Each row is where one point has got to under a steady rotation. How many ticks took it there?
The counts run from 0 to 495.
1  22  10  22  -5  -2  7  0  25  -11  -2  -20  -8  -15  6  -27  4  17  4  6  -9  -12  -14  5  22  -6  -7  -5  6  3  7  -15  14  21  39  14  0  -41  2  2  -13  -4  0  10  15  22  2  -16  -5  -18  -3  -10  -19  15  2  -8  24  -14  -8  -7  5  9  -5  12  -3  -2  -4  4  24  -14  -5  5  -4 -> 345
11  7  5  11  6  1  6  8  6  -16  -33  13  2  -10  11  -22  17  4  4  9  -3  0  -24  0  16  -17  -1  -19  17  -11  23  4  7  28  23  16  20  -19  13  -9  -16  12  22  6  0  15  2  11  -7  -28  7  -2  7  15  -7  11  -7  -29  -7  -3  14  5  -6  -9  -8  14  1  14  28  -3  7  0  -1 -> 193
1  27  13  14  3  1  -7  1  7  -9  8  -18  -11  -6  6  -7  -26  13  5  5  -2  -12  -5  -20  15  -9  -11  11  -16  -4  20  -11  -6  34  7  6  -4  -33  9  16  -2  -10  -17  2  15  17  26  9  -15  4  24  -17  0  16  2  -19  21  -17  3  3  -6  -19  12  15  -10  -6  -6  -6  -1  -13  -20  12  -5 -> 92
11  20  -1  9  21  5  -7  -3  36  15  8  -10  -11  -11  -16  0  -28  19  11  6  -10  6  -16  11  18  -15  -10  -15  -9  3  14  -3  3  -6  22  -9  3  -18  1  -7  -25  -10  -1  4  26  15  19  -20  -8  -5  16  -9  12  5  -9  -6  16  3  20  -17  -3  20  -8  5  5  -9  1  10  6  -8  9  10  -25 -> 322
0  9  -1  -2  -2  -14  -3  -24  -19  -20  -10  -6  3  11  -3  -17  -5  15  9  20  -1  13  -6  -8  3  4  2  15  5  2  -3  1  6  -5  29  -8  15  -4  13  -6  -8  5  -8  14  3  23  7  -6  -24  -38  -2  -16  5  7  8  -4  20  -2  -4  -16  23  15  13  7  -29  -13  26  6  -19  6  23  22  -24 -> 492
6  0  -20  11  -8  8  4  -3  11  9  -28  3  -5  -9  9  -9  11  1  9  -12  -9  23  -10  10  7  -19  3  -4  -2  3  26  -10  -15  -13  28  6  21  11  -8  -21  -28  24  6  5  -4  21  1  -33  -9  -21  -32  -9  1  13  4  -7  -6  -9  12  -34  -8  -1  -2  -4  3  -15  0  -8  -1  -2  4  4  -17 -> 160
2  29  13  6  -3  -6  -11  -4  -1  -8  -2  -13  -8  -2  -5  -4  -22  9  7  5  -15  -21  -11  -11  21  -6  -6  9  -17  6  14  -8  -14  24  10  -12  -2  -33  13  14  6  -1  -26  1  10  29  29  3  -8  -4  21  -4  2  18  2  -22  20  9  -7  -18  -4  -9  18  18  -16  -4  14  -9  -12  -12  -8  16  -6 -> 87
12  5  9  9  11  -16  5  -10  0  -24  -4  -10  4  -3  -2  -26  -5  14  1  8  -2  1  -7  -14  4  16  -10  -1  6  -14  4  17  -1  19  22  -1  41  -18  20  7  -16  -6  14  12  13  37  8  15  -16  -16  22  -7  15  17  -4  12  2  0  3  -3  15  18  -10  0  -17  -8  4  15  -4  4  25  7  -9 -> 39
1  11  -2  -2  -1  -15  -1  -24  -20  -21  -12  -6  5  9  -3  -19  -5  14  9  18  -2  5  -8  -8  6  4  1  15  7  0  -6  1  6  -6  30  -8  14  -9  14  -6  -7  5  -9  11  5  23  9  -7  -21  -39  -2  -15  3  9  7  -6  22  1  -9  -19  24  15  10  7  -27  -10  22  7  -20  7  19  22  -22 -> 493
18  5  1  -3  6  -19  8  -21  -10  -28  11  -16  16  11  10  -14  -10  30  -4  17  11  8  -10  -12  -3  20  -28  6  -1  -5  10  20  -3  15  28  -7  5  1  16  6  -19  -7  2  13  8  24  7  -1  -15  -21  6  -16  18  13  -18  9  7  -8  2  21  25  2  5  -1  -11  -5  10  -4  -1  -3  19  12  -21 -> 46
-1  15  -4  16  10  21  0  -25  -5  1  -14  0  -19  2  0  -13  25  12  16  -2  -4  -5  -6  -10  12  -3  6  0  -4  13  22  -25  11  -1  15  7  17  -15  -10  10  -1  10  -13  -3  -2  36  10  -22  1  -17  -19  -6  -12  18  11  -13  -7  19  14  -13  -8  -16  2  22  14  -20  -16  2  10  -24  -3  3  -19 -> 137
16  11  -2  0  10  3  8  -11  6  2  14  -9  -21  14  -3  15  -8  10  -9  -5  23  6  -14  -6  -7  0  -22  3  -10  -15  11  5  -4  0  28  1  10  19  6  10  -21  -6  -2  18  37  22  11  -17  -13  -15  -3  -35  4  8  -21  -19  17  8  5  16  9  -11  0  2  6  -24  -15  13  -3  -13  -13  6  -7 -> 304
14  24  -16  -5  -13  -17  -7  4  14  -9  -2  -15  -6  -15  -3  1  -12  30  1  12  4  2  -16  -12  9  -3  -9  10  3  -17  -2  -2  -34  11  12  2  9  -13  24  11  -17  -4  14  1  38  26  21  9  -3  -3  3  -14  19  8  -17  -3  19  19  -18  -6  -3  25  -2  11  -7  -2  11  4  -12  -3  -12  11  -4 -> 63
24  10  -15  7  13  0  12  3  2  -17  32  -20  -16  0  0  -8  11  17  -12  21  4  9  9  -14  -9  -5  -5  -7  5  -7  12  -12  2  4  7  -1  2  -9  16  -21  -21  -8  17  6  13  5  -12  0  -15  -20  -5  -7  27  8  -27  10  -14  -16  6  -9  18  10  -23  -4  11  3  1  29  -1  7  21  3  -30 -> 18
-12  31  7  2  -3  -3  -6  -2  -15  -12  -20  -5  -7  8  7  -9  -16  7  -3  14  -8  -4  6  -26  2  10  22  25  -8  -23  21  2  -10  26  -10  2  19  -17  28  6  -15  0  0  4  5  16  10  22  -23  -20  15  2  17  21  16  10  4  -9  -1  -13  -1  -1  -2  0  -26  8  -2  6  -13  4  4  11  -14 -> 243
28  6  -12  -11  -5  -19  4  -20  -4  -19  0  -31  1  -5  17  9  -5  32  1  2  10  20  -14  -15  -3  5  -6  14  10  7  -10  4  -21  14  12  -2  2  5  4  10  -7  -15  0  12  30  17  10  2  -1  -25  -1  -31  12  12  -10  -2  21  -1  -8  -8  8  19  8  -1  -15  -3  30  -12  -9  -5  -5  11  -18 -> 55
-6  21  -10  9  -4  6  -4  -4  11  -2  -31  11  7  -2  27  -12  -2  16  2  4  0  2  -13  -15  6  -7  5  8  -9  -11  47  0  -17  23  1  12  3  -3  10  1  -28  19  12  -6  -9  12  9  0  -1  -9  -10  0  16  12  9  17  -23  -22  7  4  -13  -22  12  0  0  12  -12  -18  16  -21  -12  3  -15 -> 400
12  6  -17  6  -4  -6  11  3  -16  -14  -3  -20  -22  -1  -5  -1  20  -7  -9  4  -5  13  6  -5  -9  -4  7  12  -3  -16  19  -13  -11  4  11  -4  30  -11  16  -20  -24  0  4  7  1  15  -11  -7  -19  -34  -8  -2  15  12  -19  -10  -2  -2  -3  -40  14  4  -23  -5  -3  -8  -7  2  -11  30  10  8  -22 -> 9
15  25  2  -3  7  19  6  1  -6  -19  -12  -4  7  0  20  -7  14  27  8  3  -6  5  -13  -18  26  4  -7  -8  15  7  12  -12  -11  27  0  8  -20  9  -6  21  6  4  -5  4  12  11  5  -6  -8  5  -25  -8  -4  42  21  3  -16  1  4  4  -15  -14  9  10  11  12  18  0  12  -32  6  -16  0 -> 383
9  21  3  5  22  9  -3  2  25  3  14  -13  -7  -2  -18  -3  -23  19  7  12  -8  10  -16  19  18  -7  -29  -18  -19  1  19  -1  2  -9  25  -13  -10  -13  4  -3  -20  -2  -7  7  18  14  16  -24  -28  3  5  -7  11  14  -9  -11  19  5  25  -6  5  6  -1  5  10  -11  7  7  0  -9  21  12  -15 -> 326
23  4  7  5  13  11  8  -15  -17  -9  -21  4  -30  21  5  9  16  -14  4  2  -6  2  -4  -5  -12  -19  21  -14  -4  19  27  -5  9  15  -3  -4  17  3  7  -16  2  21  -6  5  -6  11  0  14  -11  -35  4  -1  10  15  -10  0  -17  -16  12  -20  3  -20  5  -19  -15  0  19  18  4  -18  8  5  -17 -> 439
27  10  1  -10  -2  -19  13  -18  -16  -27  4  -18  9  10  16  1  -12  27  -7  8  6  7  -12  -16  3  18  -22  9  12  -1  -6  19  -11  14  28  -5  -2  13  10  11  -16  -9  -4  19  22  24  5  -3  -7  -29  -4  -24  13  20  -14  -2  14  2  -11  16  19  4  2  -3  -13  -4  15  -3  -9  -2  8  4  -21 -> 50
12  27  2  -3  7  18  6  4  -8  -20  -7  -2  11  3  15  -8  13  32  7  10  -6  1  -11  -15  28  8  -13  -10  14  6  16  -11  -11  24  5  4  -24  4  -4  19  4  5  -3  1  8  13  9  -11  -9  6  -26  0  -2  43  11  2  -19  5  1  11  -10  -16  6  14  19  9  11  -1  11  -27  10  -17  -6 -> 381
2  14  11  5  -14  7  -2  -6  13  22  -7  -11  -22  -7  -3  11  -4  12  3  -6  0  -24  13  -3  12  -15  14  -3  -20  9  15  -23  -26  22  20  0  1  -13  0  5  -14  1  -1  -4  12  30  28  -15  13  -7  2  15  -9  22  -15  -14  -5  7  4  -18  -24  -2  -8  12  8  -9  -7  6  -2  -27  -19  5  -17 -> 113
25  3  -9  8  12  16  6  13  -2  -23  -18  -2  -10  -6  8  -14  32  -4  9  2  -4  27  -27  3  11  -24  -7  -25  20  7  13  -14  2  12  10  9  14  -2  -3  -11  9  17  7  10  6  7  -8  0  -23  -14  -17  -21  0  20  2  -4  -4  -18  3  -25  8  -2  11  -9  0  0  30  13  10  -6  13  -1  9 -> 183
5  20  14  13  -23  5  6  -1  5  -8  12  -15  -20  18  13  12  -12  5  -7  -6  11  -13  8  -10  5  -5  -5  5  -11  -1  16  -22  -13  35  31  5  -17  4  9  13  -8  1  -16  8  20  17  10  -10  -8  -6  -2  -16  -13  17  -8  -25  7  -13  -9  18  -11  -27  16  12  -3  -12  1  1  -2  -25  -27  0  -4 -> 101
10  -2  7  3  -18  0  8  8  18  -5  -15  -26  6  -11  11  -5  3  13  8  -12  4  19  4  13  15  -5  0  -11  1  9  5  -16  -31  34  32  6  -8  6  -6  4  -22  0  10  13  11  12  7  -25  -14  1  -17  3  -20  32  3  -4  1  -22  12  -16  -20  11  2  -3  0  -1  27  -13  5  -18  7  -1  1 -> 361
-1  17  -3  15  11  20  2  -23  -3  3  -16  0  -18  -3  0  -15  23  13  15  -1  -7  -8  -10  -14  15  -2  6  1  -2  11  20  -20  15  -1  15  10  19  -17  -9  10  -3  10  -12  -3  1  36  10  -22  2  -20  -20  -6  -12  21  10  -10  -7  18  9  -12  -6  -15  -2  21  13  -20  -22  5  15  -26  -6  1  -17 -> 138
12  29  7  4  -11  -5  -6  0  16  -13  11  -1  -1  21  -6  9  -32  20  1  10  -8  -2  -8  -8  17  2  -11  -11  0  0  8  -2  -19  15  24  -22  -19  12  22  5  -14  10  -7  4  30  17  15  0  -8  3  8  -8  18  9  1  -5  4  7  -10  11  -10  2  25  14  -13  0  32  11  -18  -17  9  -1  -16 -> 75
20  5  8  3  10  8  9  -13  -22  -8  -27  4  -29  16  2  8  19  -16  -1  4  -6  -4  -5  -1  -11  -15  21  -11  -11  17  27  0  4  15  1  -4  23  0  9  -13  4  22  -6  5  -9  20  3  13  -9  -38  3  4  8  16  -15  -5  -12  -6  10  -25  5  -20  -2  -20  -15  -2  15  17  1  -12  6  8  -12 -> 441
13  3  -13  1  -3  -6  11  -3  -15  -11  -5  -23  -23  0  0  2  19  -9  -8  -1  -2  20  8  -2  -13  -5  10  14  -5  -10  19  -14  -9  6  7  -5  29  -4  12  -20  -24  -1  2  12  0  11  -12  -9  -22  -37  -8  -7  13  13  -14  -9  -1  -10  6  -42  12  2  -16  -13  -6  -9  -1  -5  -9  27  12  11  -23 -> 7
-9  32  5  -9  -5  -3  -5  -8  -22  -16  -28  -6  -11  13  -1  -1  2  8  -1  17  -7  -3  -4  -17  -1  11  27  17  -10  -10  18  -1  -13  23  -10  -8  13  -14  30  7  -5  13  -1  1  1  18  10  18  -21  -25  6  9  13  22  14  8  5  9  -3  -26  -1  2  7  2  -27  14  22  5  -13  -3  10  15  -3 -> 239
3  19  -7  0  0  13  -1  -9  -5  -16  -30  -6  1  2  17  -9  31  15  12  -1  3  14  -22  -13  8  1  8  2  3  8  24  -16  -19  25  -6  10  4  -2  2  19  8  19  3  -1  2  18  8  -4  -6  -5  -25  -8  -4  27  21  6  -15  5  6  -15  -15  -15  25  9  -1  7  23  -15  9  -34  -4  3  11 -> 389
17  6  8  1  9  5  9  -14  -26  -6  -31  4  -30  13  1  6  18  -18  0  3  -8  -6  -6  -2  -9  -14  20  -9  -12  13  28  3  4  15  1  -3  27  -5  12  -14  0  21  -7  6  -10  22  6  13  -8  -38  7  6  7  20  -16  -6  -11  -3  9  -26  6  -16  -6  -20  -16  -4  10  15  2  -9  7  9  -11 -> 442
9  35  -1  -10  0  7  2  3  -17  -25  -9  3  -5  25  -2  14  12  25  -2  34  1  1  -5  -11  10  9  11  -7  13  -9  17  -12  -4  19  -3  -8  -23  11  29  3  -7  9  8  1  16  0  -4  11  -21  -13  -8  8  24  18  -3  12  -12  4  -10  15  4  6  1  8  -2  21  24  20  -1  -6  15  -4  -17 -> 227
11  10  10  13  -23  5  3  -9  12  3  3  -20  -23  10  13  17  -7  6  1  -14  11  -8  14  -10  1  -13  11  2  -5  14  10  -29  -14  33  27  4  -12  6  -1  8  -10  -2  -9  5  23  16  9  -12  5  -12  2  -16  -14  9  -5  -18  1  -20  -2  0  -20  -14  17  13  -6  -8  10  -3  -2  -30  -29  1  -15 -> 105
28  -2  -18  -7  -1  0  8  -21  -24  -10  -11  -11  -24  6  -8  17  25  15  6  18  11  15  5  -2  -8  -11  18  0  11  10  3  -21  -2  -5  9  -5  13  10  10  -13  -11  1  6  4  13  14  -4  -2  -11  -34  -14  -6  10  7  -29  -5  1  9  3  -11  10  21  -19  -4  -2  -12  14  21  -7  5  8  8  -35 -> 466
13  25  -13  -2  -11  -16  -8  4  19  -8  1  -14  -5  -17  -1  1  -16  31  2  12  4  2  -16  -14  12  -2  -9  9  4  -17  1  -2  -32  13  12  1  9  -10  24  12  -20  -6  14  1  41  25  20  10  -3  1  7  -15  21  7  -16  -1  19  13  -17  -3  -7  27  -1  10  -7  -2  10  7  -12  -3  -11  8  -5 -> 64
-8  30  5  -8  -3  -3  -7  -10  -22  -17  -29  -7  -11  16  1  0  6  8  2  20  -7  1  -6  -14  -3  9  29  15  -11  -7  17  -3  -14  22  -10  -7  10  -12  28  6  -2  12  0  1  4  15  10  16  -22  -25  4  10  13  20  13  11  2  7  -1  -26  -1  4  9  0  -28  13  29  4  -13  -7  11  16  -7 -> 238
31  -3  -9  0  0  4  16  -10  -26  -15  -9  -7  -19  13  5  20  7  6  -2  9  11  20  12  -8  -4  -5  7  1  16  -4  9  -10  7  10  12  6  13  27  8  -8  -23  -7  -1  14  17  8  -11  2  -22  -31  -8  -17  8  13  -24  -10  -3  -16  6  16  9  2  -26  -13  -2  -15  -5  20  -4  11  4  -7  -38 -> 460
15  4  13  6  11  9  1  -10  -5  -3  24  3  -14  33  -6  3  -19  -3  -7  -5  3  -8  12  -29  -6  4  -6  -10  -3  -3  8  0  -9  12  19  -16  17  25  11  3  -6  4  -2  11  19  29  14  1  -11  -10  16  -19  16  15  -3  -4  -22  1  7  -2  -2  -15  11  8  -5  -16  10  34  -28  -15  17  -2  -20 -> 280
11  24  -12  2  -8  -11  -10  6  25  -7  7  -13  -2  -11  -1  -1  -24  32  3  14  6  6  -14  -15  12  -7  -9  7  3  -17  7  -3  -29  15  9  1  5  -11  24  9  -22  -6  16  0  40  18  19  11  -7  8  11  -16  24  1  -10  6  14  2  -10  6  -9  25  5  14  -8  -1  12  9  -10  -9  -9  8  -10 -> 66
31  14  2  -3  11  1  20  1  -5  -20  23  -17  -18  15  -4  -1  11  10  -12  13  -2  6  0  -11  -8  7  -5  -19  10  2  -11  1  -2  6  12  -9  4  11  14  -6  -5  0  9  17  27  13  -10  2  -17  -22  -11  -9  13  24  -17  8  -11  5  2  -15  9  13  -16  -10  -1  1  27  41  -10  -8  30  -6  -10 -> 25
12  8  0  10  2  3  7  9  -2  -24  -34  12  -7  -7  3  -22  32  -6  6  7  -6  2  -31  4  16  -17  -2  -21  15  -7  21  -3  2  21  23  12  25  -20  14  -8  -3  25  16  6  -1  21  -1  4  -13  -26  -8  -2  1  18  -6  0  -5  -7  -13  -16  16  1  1  -3  -4  3  10  15  18  -2  9  3  13 -> 189
28  1  5  -2  14  -2  12  -9  0  -19  10  -23  -14  8  -4  -6  13  9  -3  7  -1  18  -4  -11  -10  4  4  -16  10  7  -13  2  -4  12  6  -7  24  3  13  -5  -1  -1  12  17  23  19  -4  9  -16  -22  4  -13  12  22  -5  13  -7  -3  12  -27  5  22  -7  -11  -14  0  40  29  -12  -11  30  2  -7 -> 29
27  18  -9  4  19  20  12  19  -8  -17  -4  8  -6  -6  7  -11  13  6  1  6  -15  14  -21  2  23  -20  -24  -27  15  1  15  -2  0  0  10  5  -9  8  -6  -13  2  15  -3  12  6  4  -5  -12  -25  -8  -32  -16  6  34  -7  -10  -6  -7  0  -14  9  -12  -8  -9  18  0  10  21  3  -6  20  -11  -1 -> 177
14  26  3  -1  7  20  8  3  -7  -20  -10  -2  8  2  17  -7  12  28  7  6  -6  1  -11  -18  28  8  -10  -11  16  5  13  -13  -9  24  1  6  -23  7  -3  21  5  5  -5  4  10  11  7  -9  -8  5  -28  -4  -3  44  15  2  -19  4  2  7  -15  -15  7  11  13  11  14  1  12  -31  7  -16  -5 -> 382
1  7  7  7  11  24  -3  -2  6  13  7  -8  -10  4  -11  6  -9  14  11  0  6  1  15  -3  12  -6  -8  -10  -27  4  32  -20  -19  15  11  -5  -6  4  -1  9  -15  1  -6  -5  3  18  27  -20  -21  18  1  8  1  27  -9  -10  -18  -3  38  3  -21  -18  -5  10  20  -15  -8  4  -5  -27  6  1  -18 -> 122
13  7  5  1  11  -3  8  1  -1  -16  -26  7  10  -3  16  -13  11  12  1  15  6  4  -19  9  8  -12  -9  -17  3  -3  33  11  0  29  22  7  -1  -9  12  -12  -21  9  20  6  -9  5  3  4  -15  -28  4  5  12  18  -18  14  -9  -36  0  11  21  -1  -3  -16  -5  18  8  3  30  -6  11  10  -9 -> 197
7  4  -11  11  -2  16  10  -4  17  11  -26  -1  -11  -3  19  -4  1  0  3  -16  -1  29  -10  4  3  -18  6  -3  1  2  18  -2  -9  -6  24  15  16  28  -8  -12  -27  16  3  14  11  13  -4  -29  -13  -18  -32  -19  -9  19  13  -3  -5  -17  19  -19  -15  -8  -2  -12  -1  -15  -2  0  4  -16  0  -3  -10 -> 156
11  19  -2  -1  7  18  2  -6  -2  -19  -21  -8  4  2  21  -7  22  20  13  0  1  18  -18  -18  14  2  3  -2  11  11  15  -16  -12  28  -7  11  -8  5  -5  19  10  7  -2  3  9  10  7  -5  -7  1  -23  -12  -4  34  24  7  -16  -4  9  -7  -17  -12  22  9  4  11  26  -8  12  -35  0  -7  3 -> 386
20  24  -3  12  8  20  9  9  -9  -17  -2  19  -29  23  2  5  11  -7  -8  12  -9  -5  -4  -14  1  -17  1  -19  1  -3  38  -11  6  12  -2  -2  -1  10  20  -13  -3  25  -2  -1  3  6  -6  15  -17  -12  -9  -3  21  13  -13  -2  -28  -8  -1  6  1  -32  1  -5  5  -2  -1  32  2  -12  6  -11  -12 -> 431
3  18  6  13  -4  -2  9  -2  28  -7  5  -24  -3  -15  13  -25  2  27  0  12  4  -7  -11  12  11  -10  -11  -6  -10  5  14  -10  6  22  34  15  -18  -34  1  -1  -19  -5  8  7  8  13  6  -21  -8  -13  -6  -3  -14  15  -10  2  18  -29  6  1  5  5  -4  3  4  6  2  0  28  -26  -6  14  -2 -> 349
